First come named turns, each shown by rows before and after it. For each pair of rows after them, which turns, in which order, take the first row to the second? The first pair is done for you.
J (before -> after):
[ -3   5 -18   4 -12  -9  11 -20   3   5  11] -> [  1 -14  -8   3 -11  -6   4  21   4  14 -11]
[-3 -8 12  3 10 15 -1  7  5 -4 -5] -> [ -7   7   2   5   1   6   1 -21   6  -7   8]
[  9  -1  -5   1 -13  -2 -18  17  -8  -5 -17] -> [  7  11  10  -1   5  13  -5   7 -12 -22  -2]
[ -1   3   0  -3  -8  -1  -5   5  -3 -12 -10] -> [ -3   6   3  -3  -3   1  -3   2  -6 -15  -6]
L (before -> after):
[-3 -4 -3 -1  2 -5  4 -2  7 11  5] -> [-5  6  6 -2  6  2  2 -5  1 -7  9]
[-10  -1  23  -8  28  30   4  -4  -2 -11   7] -> [ -9 -12  11  -8  -7  17 -38   3   1  -4 -19]
[  1  -2  21  -1  16  15  -1  15  -9 -14   2] -> [  1 -14   9   2  -5   4 -22  20  -4   1 -14]
R (before -> after):
[ -9   1  14   5   8  17  -1 -19   5  -4   9] -> [ -8   4  16   6   6  20  -4 -14  -2 -11   6]
[  4   8 -11  -5  -6   1  -6  12 -15  -8 -10] -> [  6   2 -14  -3  -4  -1   2  20 -11  -1 -11]
[  0  12  -7   2 -19  -9 -10 -10  -8  -8  -2] -> [  6  11  -4   4 -17 -11  -6   5 -14 -13  -4]
N (before -> after):
[  0  -5  10   5   1  -5  10  -2  -5 -15   9] -> [ -6  -6  14   3   2   3   0  -9  -1 -13   7]
[ -3   5  11  11  14   1  -4   3   1 -12   0] -> [ -1   8   7  11   5  -3  -9   2   1 -14  -3]
[-5 -4  0 -3  6  5  1  8  2  4  7] -> [ -5  -3  -2  -3  -5   3 -12   7   0   4   6]
[ -4 -11   2   0  12   3  11   4   6  15  -3] -> [ -7  -6  -3   2  -7  -1 -18  -8   5  10  -9]

(two turns a pair)
[  2   7  19  -4  15  13   8   3  -6 -10   1] -> [  3   6  12  -3  -6   7 -20   8  -6  -9 -15]
R, L
[  6  -9  -5   0   8  -4  23  -1  -2 -12  13] -> [  5  -1  -7  -1  -3  -6  12  -8  -9 -23  15]
J, L
[ -5   2  -2   0   5   1  -7 -14   4   4  -2] -> [ -1   4   3   2   3   2 -10   0  -3 -13  -6]
R, R
[  5  12   0  -3   6   5  15   6  -8 -10   6] -> [ 7  4  2 -2  7  4 13 19 -5 -4 -1]
L, N
[ 6  2  8 -2 12  4 15  8 -4  0  7] -> [  6  13  -2  -1  -5  -4  -1 -12  -7  -8   9]
J, L
[  1  -6 -10   0 -18  -8 -11  22  -1   5 -16] -> [ -6  19  -9   1  -7  -1   7 -22  -5 -14  10]
J, J
[ -7 -10   3  -3   2   6  -4 -12  16  23  -9] -> [ -6  -8   9  -4   1  12 -18  -6  14  12 -13]
R, J
[ -3   2  12  -1  14  19   4 -10  -3  -9   5] -> [  5   0  -4   4 -16   0 -18   0  -8  -9 -11]
N, J
[  6  11  -8   1  -6  -8   1  -1  -5 -16  20] -> [  8   3  -8   1   0 -11  12  12  -5 -11  18]
R, R
[  6  11   5  -7  13 -10  14   6  -2   3   9] -> [  4  19   1  -4   2 -12   0  -1  -6  -6  11]
J, L
[  9   8  -1   3  -3  -2   8   9  -9 -19  -4] -> [ 8  8 -8  3  0 -9 21  1 -8 -9  3]
R, J
[ -1   2  20  -3   7  19   1   8  -3 -19   7] -> [  6  -2  13   1  -3   9  -1  22  -7 -19   0]
N, R
[-15   1   9   0   5  28 -16  -7  10  -2 -13] -> [  2  11 -22  10 -20  -9  10  -4 -11 -15  -4]
J, N
[  0   6   1   5   8  -1   1   3 -13 -17   3] -> [ -4  -8  -6   3  -4  -2 -19   2  -2   0 -11]
N, L
[ 7 -5 -4 -3  0 -8 12  5 -5  9 -6] -> [  1   1  -6  -5  -3  -6   4 -14  -1  11  -2]
R, R
[ 11   8  -7  11 -12   1   2  -4  -4   3   8] -> [ 8  0 -6  9 -4  3  7 -4  6 16  9]
N, J
[ -8   0  -5  -1 -10   1 -23 -13   6   5  -8] -> [-8 -7  7 -3 18 11 12  0 10 13  3]
N, N
[-14  -4  -5  -7  -9   0 -20  14  10  10  -2] -> [ -7  -6 -16  -3  -8 -14   3  17   7  16   3]
N, R
[  1  -6 -13   6  -3  -9  13  -4   1  12   4] -> [  1   2  -8   5 -14  -6 -13  -4  -7  -8  -1]
L, L
[  1  -2   3   2  13  10   5 -15   7  18   2] -> [ -1   4  -3   5  -9   4 -20 -19   2   7  -6]
L, J
[ -3  -2 -14   5 -16  -4   0   9  -3   2  -9] -> [-12  -6  -3  -3  -5  11 -12   0   8  11 -11]
N, N
[  1   8  -2   6  -7  -7   0 -10 -10 -11   7] -> [ -1   4   3   3  -9  -1 -13  -3  -7 -11  -3]
N, L
[ 1 -9  9 -3 11  9 -7 17  5  5 -7] -> [ -3  -3 -11   1 -11  -9 -12 -16   7  11   2]
J, J
